The rows below fall into families. The same turns and mirrors carry the whole set onto itself and the rows of a family onto each other. For each named row, which other rows are in its family? Write them in the order they are listed.
These 30 rows form 5 families of 6 rows each.
k534: [  6.4 -14.9  -1.1 -16.5 -24.8  -0.3  -6.6  18.3 -19.1  -6.0  -8.3  23.1]
k473: [ 11.9 -29.4 -17.6   4.0 -17.3  19.3  14.2   1.5   4.9   9.8  11.0  44.2]
k421: [-11.9 -17.4  -6.9   8.2   3.2  22.5   9.6  -9.1   6.4 -15.1  12.0   3.1]
k875: [  6.1 -16.0  -5.2 -11.9  -6.1   8.8   4.9 -31.3   6.1 -12.6  17.6   6.3]
k487: [ 21.8  14.1 -10.8 -15.5 -22.8  -6.8   2.3  14.0  -2.3   3.2   8.5   3.9]
k829: [ -1.8 -25.6 -20.2 -10.2 -14.0  14.8   9.3   2.3  19.4  17.6  16.3  38.6]
k179: [ -3.1 -23.4 -10.6  14.6 -24.3   5.8  19.5  15.5  -8.5  15.3  27.1  19.4]
k790: [ 23.9  -0.7  -8.4 -10.0 -14.1 -17.8   5.5  22.6  -6.1   3.0   1.0   7.6]
k430: [  4.4 -15.4 -19.9  -6.4   0.2  26.5  14.7  -9.6   7.6 -16.4  -5.2   3.4]
k623: [  1.6   0.9 -11.5 -11.9 -22.0  -1.9   2.7 -28.9   0.5 -17.4  10.0  12.9]
k336: [  4.5 -11.7 -24.0  -8.0  10.7  28.7  12.9   0.8   9.9 -12.2  15.6   7.4]
k717: [ -1.7 -25.9 -21.6 -15.9 -21.7  14.7  17.1  19.9   0.7  22.4  23.8  13.9]
k677: [ 26.8   6.1 -13.4  -2.3 -22.0  -4.9  10.1  14.9  -9.6  -3.9  -9.1  10.7]
k896: [  4.6  -5.0 -19.6 -14.0   4.1  23.4   8.2  -9.2  22.4  -5.8   9.9   4.6]
k698: [  6.4 -31.2 -23.5  -3.0 -28.2  16.2  28.4  12.1 -10.8  14.5  14.4  14.9]
k438: [  7.4 -34.2 -21.4  -5.3 -14.4   9.4  27.2   8.9   2.3  20.3  26.7  13.5]
k822: [ -3.0 -23.2 -14.8  21.1 -12.8  10.9  20.1   0.1   9.0  10.3  21.5  28.2]
k680: [  0.2  -7.8  -4.3 -26.8 -29.4  -8.2  -8.0  17.7  -8.5   6.3   4.6  16.2]
k510: [ 11.6  -8.7  -4.4  -6.8 -18.8  18.5   5.9 -27.5  -5.8 -16.9  10.9  10.4]
k267: [ -8.0 -16.2 -11.4 -18.4 -30.9 -14.3  -2.7  14.2 -11.0   0.3  -1.7  26.8]
k625: [  6.0 -21.6 -23.3  -9.4 -17.6  14.1  18.6  26.3 -13.2  12.8  28.9  13.3]
k348: [ -5.3  -9.8  -1.1   4.3 -18.2 -12.1  -0.7  27.9  -9.5  -0.5  -2.3  16.4]
k726: [  9.6   8.6  -0.3   9.5 -12.4  -9.4  -1.7  16.6  -5.6  -9.4   0.4  11.0]
k961: [ 25.6  14.7 -14.5  -8.5  -9.9  -1.5   4.9  16.8  -8.4  -8.9  11.6   5.8]
k143: [  8.2 -35.4 -14.5  -2.1 -15.3   2.3  13.4   3.9   7.7  19.7  20.5  37.7]
k208: [  7.1 -13.0 -13.1 -12.4   8.1  13.0  10.3 -13.6  11.5 -15.1   7.4  -6.7]
k828: [  8.9   3.1  -9.2 -15.2 -16.2   9.2   0.7 -27.2  11.0  -8.5  15.5   8.0]
k18: [  9.1 -10.9   1.5 -19.9 -17.7 -18.2  -8.9  13.9  -9.1  -3.6  -2.5  15.6]
k911: [ -6.1  -3.1  -1.2   5.7 -11.5   7.0   5.9 -17.9  -2.9 -17.9  12.3  -4.0]
k75: [ -4.7 -25.0 -25.0  -2.0 -14.9   7.8  12.7  -9.9  15.1   6.6  12.5  41.7]

The rest of the family of k829: k487, k717, k896, k680, k828
The rest of the family of k625: k623, k336, k267, k961, k75
The rest of the family of k430: k534, k473, k677, k698, k510

The rows below fall into families. The same turns and mirrors carry the whole set onto itself and the rows of a family onto each other. For each named row, which other rows are in its family? Write them in the order they are listed.
These 32 rows form 4 families of 8 rows each.
k731: [ 27.2   1.7  -1.3  28.1  18.9 -21.4  21.7   6.1  -1.1  15.2  -4.1  -8.5
  -9.6  12.1]
k190: [ 44.6 -14.8  34.1  22.8 -18.6  -5.6   0.0  11.2  -5.3  14.8   6.3 -10.8
  25.0   6.5]
k595: [ 12.4   8.3  -6.3   1.0   3.8  -1.3   7.8  21.0  -4.7  24.0  -0.8   2.3
  -7.7 -12.8]
k813: [ 24.8 -11.8  10.8  13.4  20.7 -20.2  24.6  -2.7  -4.6  11.6 -10.7 -10.8
   2.6  21.6]
k49: [ 22.3   6.7   2.1  13.5  -7.3  -2.7  13.9   7.1  -2.3  10.7  18.3  -9.5
  28.9 -30.4]
k446: [ 40.9 -15.6  14.1  13.1 -23.3 -21.5  10.2  30.7 -13.8  11.0  14.2 -22.2
   9.3  -6.6]
k857: [ 32.5 -26.4   8.1  30.5   6.2 -27.5   4.8   9.7  -7.3  -3.8   9.1  -2.6
  14.2 -29.9]
k909: [ 41.7   4.3   0.9  10.6   7.4 -13.2   8.0  15.3   3.2  24.5 -10.9  -1.6
 -15.7   8.8]
k177: [ 49.0  -9.9  33.0  32.1 -16.1  -5.4   9.3  20.3   3.4  12.2   9.9 -14.7
  18.4  -5.4]
k690: [ 26.8 -10.7  25.9  27.8  -9.1   4.3   8.6  -4.3  -2.5  -3.3  13.1   3.2
  33.1 -14.0]
k132: [ 19.8 -20.9  29.3  11.8   3.8   5.5   1.3   5.0  -6.7  12.3 -12.7  14.7
   2.7  14.5]
k495: [ 29.7 -11.2  15.8  16.3  10.2   1.0   4.4  30.4   3.0  25.9 -10.0   4.8
 -15.1   8.3]
k484: [ 22.8 -12.2  -0.5   4.9 -11.1 -17.3  21.5  19.8 -12.7   4.7  18.9 -17.5
  21.5 -27.1]
k884: [ 18.2   4.4   3.5  -0.9   4.8   5.1   9.7  28.7   1.7  12.7  -6.4  -1.3
 -18.0  -8.3]
k520: [ 18.0 -24.7  24.2  11.8  19.6   8.2  10.7  11.9   2.2  14.4 -12.6  13.3
   2.3   6.8]
k101: [ 21.1  11.1   0.4  21.5   7.8 -12.9  22.0   1.7  -2.2  -5.9  -2.3  -8.3
 -15.8   6.0]
k906: [ 41.9   3.2  18.7   8.3 -19.5  -7.4  15.7  24.9   1.3  12.4  11.5 -27.4
  18.7 -17.9]
k64: [ 31.6 -25.7   5.2   6.5   5.8 -32.4   8.3  13.1 -11.4   3.3   5.1 -15.9
  20.2 -28.1]
k318: [ 26.8  -4.0  14.8   8.0  -4.5  -1.8  24.2   9.7   2.4   6.0  13.3 -16.8
  35.0 -29.0]
k663: [ 20.9  -6.9  11.2   2.7  15.7   1.9  17.8 -12.7   1.1  -4.2 -12.7  13.0
   3.5   0.2]
k983: [ 40.2 -23.1  17.2   3.0 -10.1 -30.5   1.6  17.0 -14.1  -6.8   1.8 -20.8
   8.7 -17.1]
k515: [ 39.1 -15.9  18.8  14.6  15.3  -7.8   9.3  -0.9   2.4  16.4 -17.4   9.7
  -0.5  18.7]
k802: [ 34.1 -17.2  30.1  31.7  -1.6   0.2  18.1   5.0   4.6   5.8  11.5  -4.1
  34.9 -17.0]
k922: [ 38.5 -30.6  27.8  34.6 -16.4 -14.0   9.3  16.7 -11.1   1.1  13.4  -3.5
  16.7  -2.0]
k380: [ 40.8   2.1   9.4   8.6 -16.8 -13.3   6.0  22.6  -5.0  28.5  12.2 -23.3
  21.5 -10.4]
k651: [ 6.7 -8.6 11.4 -5.4 14.8 12.6 16.1 10.8  0.1  1.9 -8.8  7.5 -1.2 -9.8]
k301: [  2.4  -3.5   9.3   7.9   6.8  11.0   8.9   1.3  -5.1   0.8  -3.7  18.4
   1.6 -11.7]
k299: [ 20.1 -27.1  13.3  26.2  -3.4 -10.0  20.1   5.8 -10.2  -5.0  18.5   0.9
  28.8 -22.3]
k58: [ 28.6  -8.8  12.9   5.8   0.5  -6.4  -0.4  25.7  -6.1  35.1 -10.2  -0.2
  -7.0  12.7]
k837: [ 24.1  13.7  -7.0  -2.5   8.2  -4.4  15.9   3.7   2.1   4.0  -7.8   1.7
 -11.5 -10.2]
k833: [ 40.5 -23.4  19.9  27.4  -9.9 -24.9  -2.1  13.7 -10.3 -14.5   5.0  -7.1
   3.3 -19.3]
k682: [ 18.7  -2.0  12.3   6.7   9.1 -11.4  24.5  -7.0  -6.6 -10.3  -9.7  -9.8
  -4.3  14.4]

The rest of the family of k495: k177, k884, k520, k906, k318, k802, k651
The rest of the family of k58: k190, k595, k49, k690, k132, k380, k301

The rows below fall into families. The same turns and mirrors carry the whole set onto itself and the rows of a family onto each other. For each named row, which other rows are in its family? Write them in the order they are listed.
These 15 rows form 5 families of 3 rows each.
k614: [ -0.1  16.3  10.1  -1.8  16.0   6.6 -17.4 -26.9]
k111: [  1.3   3.6  15.6   9.5 -11.6 -10.6 -17.0   4.1]
k601: [-1.0  3.6 -1.6  0.4 17.8 30.2 -7.2 10.1]
k106: [-10.1  -2.1  16.1 -11.1  -1.8  10.3  21.2  -9.1]
k269: [ -5.6 -14.8   8.7  -2.9   5.4  -6.6   8.9 -10.7]
k40: [-4.1 -1.8 25.6  8.1  5.7  0.9 11.5  2.3]
k710: [ 16.8  20.4 -11.0  -5.8  -8.3   6.4   6.0  -5.2]
k633: [-1.8 19.2  3.6 -8.7 15.2 28.0  2.2 14.5]
k273: [  9.1  16.3 -15.9 -19.0   1.0  -0.5   3.3 -12.1]
k646: [-11.6 -14.2  -8.2 -16.9 -11.9   7.2  -8.9  -3.4]
k271: [-11.9  27.2   5.2  -9.5  -5.1  -7.9 -22.6 -11.1]
k226: [  2.1  14.9  10.0   1.9  25.5  -2.7 -20.2 -10.4]
k115: [-23.7  11.6   2.8  -9.2   9.1  17.1 -25.0   9.5]
k66: [-17.8  13.2  25.8 -10.1 -11.3  21.7  -6.7  -2.7]
k65: [ -5.2  17.9 -14.3 -10.9 -12.9   2.6  -8.5  16.8]

The rest of the family of k273: k633, k226
The rest of the family of k646: k111, k66
The rest of the family of k710: k614, k601

